One turn moves each row of this set onto another row. After a few examples, where does it send each row asked below?
K101: [ 12  -7  -4  -6   8  10   0  28  -8  19   0  13  10  -8 -11  10  14   5
 -22   1   6  17  -6 -28  32  -1  -6]
K792: [ 30   4  -3  -9  12 -33  19   8 -21  24  19   6  -2 -12 -10   3  26  18
   1  11  -9  19   1  -5  20   2  10]
K12: [ 28 -22  30   7 -27  10  18  -8  -4  -9 -13   3 -20  32   6  18   7   4
  13   3  -5  21   2 -10 -13   3   3]
K820: [ 21 -15   8  13 -31  16  17  -8 -10   4 -10  -8 -25  30   2  30   4   1
  11  -7  -1  32   0   0   1   8  -4]
K158: [ 20 -23  13   2 -29  15  16 -13 -10  -4  -2  -3 -18  32  -5  25  -4   2
  -3  -9   5  26  -5  -5 -10   4  -3]
K447: [ 16   1  -5   1   6  13   5  33  -8  25  -7  13   5  -6  -6  14  20   6
  -9  -2   1  21  -1 -26  41   5  -3]
K865: [ 12 -18  24  -2 -34  18  11  -6   0   3  -1   9 -28  17  -4  23  -6  -3
   9  -4  -5  24  -8  -2  -8  -2   0]
K716: [ 11  -1   2  -2  23 -14  18  18  -7  15   7  17  -6   1 -15  24  23  28
 -11   6  -3  -5   2 -10  30 -13  38]
K163: [ 30 -18  23  11 -31   8  19  -4  -5  -2 -11  -2 -27  29   7  23   8   6
  19   4 -11  31  -4  -8  -8   5  -2]
K771: [  9  -5  -8  -5  16 -18  10  15  -7  18  14  14  -7  -9 -17  28  13  34
 -15   7  -4   0 -12  -9  24 -16  25]
K840: [ 12   5 -10   3  16 -15  16  20  -7  24   6  12 -12  -6 -10  30  21  34
  -2   6  -8   4  -5  -6  38 -12  27]
K894: [  7  -6  -8  -6  23  -9  14  15  -1   4  14   0  -4 -20   2  29  24  38
  17  -2  -4  12   0 -24   6   1  26]
K945: [  9  -7  -2  -4  26  -7  15  16   2   1  10   4  -3 -20   2  29  27  38
  16  -3   0   7   6 -24   6   4  32]
K529: [ 28 -22  22   4 -31   6  15 -11  -5  -7  -7   1 -22  27   3  22   2   7
  11   5  -7  28  -9 -10 -15   1  -4]
K946: [  7  -9  -5  -8  26  -8  13  12   1   1  14   3  -2 -20  -2  27  23  36
  13  -2   0   8   1 -28   3   1  27]
K109: [ 16  -3   2  -4  11  12   5  29  -6  17  -6  21  11  -1  -9   7  21   6
 -18  -1   8  10   6 -30  35   4   6]
K299: [ 21 -18  21   9 -25  19  21  -9  -7  -5 -12  -2 -19  38   1  24   6  -2
   6  -8   4  21   9  -5   0  10   9]
K842: [ 32  -2   7 -13  16 -31  21   5 -21  18  18  10   2 -10 -14  -2  25  19
  -6  12  -3  11   6  -9  13   0  16]
K322: [ 32   7   7  -8  17 -29  26   9 -20  21  13   8  -3  -7 -10   0  32  16
   5  13  -8  13  10  -8  21   4  19]
K991: [ 14 -14  33   2 -31  20  13  -5   0  -2  -7  11 -28  24  -3  18   0  -8
  13  -3  -3  17   3  -2  -3   1  10]
K636: [ 15 -11  24   6 -34  20  14  -3   2   6  -6   7 -32  22   2  23   0  -7
  19  -5  -9  27  -3   1  -2   1   3]

K163 moves to K12
K636 moves to K991
Now find these:
K158 moves to K820
K792 moves to K322
K109 moves to K101
K716 moves to K771

One turn moves each row of this set onto another row. After a few examples, where does it send each row asked below?
K683: [ -9  -6 -15  17 -23   8  -4  10  -6   9 -11  -2  -1  10  22 -11   9  -6
  -9   1  19  18]
K581: [  8  10   4  -5  13  -9   2  -5  -7  15   6  11  17  -8  -4  23   8  10
  18  16  -7 -19]
K650: [  1  14 -21 -10  -4 -13  11   2 -12  -8   8 -18 -10  12 -11  12   5 -27
 -13  -3  11  -5]
K474: [ 26 -16  23 -15   0   9  -5   8   7   8   5  -2 -16   4 -14   1  -9  -7
 -21   1  12 -10]
K415: [  4 -17 -28  20  -3   0   1  12  -2   0  -1 -19 -16  -7   2 -10   2  11
  12   1  12  20]
K728: [ -2   4  -8 -16 -31   0  -2 -10  -5  17 -21   3 -22   5   1 -18  15   2
 -17  -2  -9  -3]
K273: [ -6  12   4 -14   9 -17  10 -11  -1   6 -14  -1  13 -17  12  10   8  24
  -3  13 -13 -13]
K859: [ -2   1  -3 -23  20 -14  18  -3   2 -16  14  -7  10   3 -11  -4  -2  -8
 -10 -17  -7 -11]
K821: [ 11 -18  14  -7   5  18  -9  29 -10 -13   4 -12  -4   4  -3   1  -8  -8
 -16   3   5   9]
K198: [ 18   4   9 -10   4  -3   6 -39  11  -4  16   0   5  -9   4   8  13   5
 -23   6  -1  -6]
K55: [  6   4 -10  -6   0   2 -12   9  13  16 -25  -4  17   8  -2 -18  13 -16
   7  -5  -5  25]
K741: [  4 -16  27  -4  -3  15   6  11   7  11  15   6 -22   2   5   4  -9  10
 -13  20   1  10]
K119: [-14   6   8   9  15   3  15  -6  -7 -16  22  10  11 -18  13   7   0   2
  -7   1  -2  15]
K562: [  8  -1  -4   3 -31 -18   5 -18  11  -4  20 -15  -4   6  -1  24   5   2
 -11   4  20   2]
K759: [ 18   2  -3  -8  -1   8 -11   1   2  22  -7 -10   8   4  -1  -3  13 -10
  33   3  27   8]
K329: [  2 -13   2   1 -24  -1 -12  -4   1   3   3  -2   3  16  -1 -28   4 -12
  13 -16  20 -19]
K137: [ 13   1  19  -7 -18 -11   3 -15  -7  12 -14  -4 -11 -10  -1  -8   4   7
  37  10   5   2]
K733: [ -2  -8  -1  -3 -38   5  -6  11 -24  11   8  11 -14   4  -9   4   5   5
  21  -4  -3   1]
K754: [-12   9  11  10 -23  -3  -4 -27  10 -13  27   9  -1  -1   1  -4   9  -7
  -7   8 -13   5]
K799: [  2   0 -22  -4   6   4  -2 -11   8  12  -9  -9 -31 -12  -9 -32  11   6
   0  -5  -3  -2]
K452: [ -4 -14  24 -19   5  16  -1   8   8  -9   3 -10 -13   6   7 -23  -3   2
 -21  10  -9   1]
K530: [  5  -8 -18  14 -11  14 -14   4  -2  11  10   6 -21 -19 -16  -4   9  16
  17  -1  -8  18]
K231: [ 20 -22 -13   9 -10  -4 -15 -14  16   0   3 -13 -12  -4 -19 -26   6   7
  13 -11  -3  -7]
K368: [  8   1  -1  -2  16 -12 -10   2  10   4  -1   2  39  -5  -5  12   6   2
   5  -6   5 -16]
K234: [ -3   0   9  -3 -19 -13   3   0   2   7 -31   0   0 -11   0 -13   2   9
  12  -1 -21  28]
K931: [ 18  -6 -11 -10   3  -6  12   1  -8  -3  23  -8  10   5  -7  37   5   4
  -9   7  -2  10]
K611: [-30  23  -7 -14  -7   6  -2   3  -5 -15  17   0  -1  -9  -5  -2   8 -11
  -9 -14  -4   8]
K67: [ -2   4  -5  10  16 -17   2   2  -2  -7 -16  -4  34  -6  13   6   4   4
  -8  11 -12   0]

K273 moves to K581
K474 moves to K821
K530 moves to K231
Now find these:
K650 moves to K611
K198 moves to K931
K728 moves to K733
K137 moves to K759

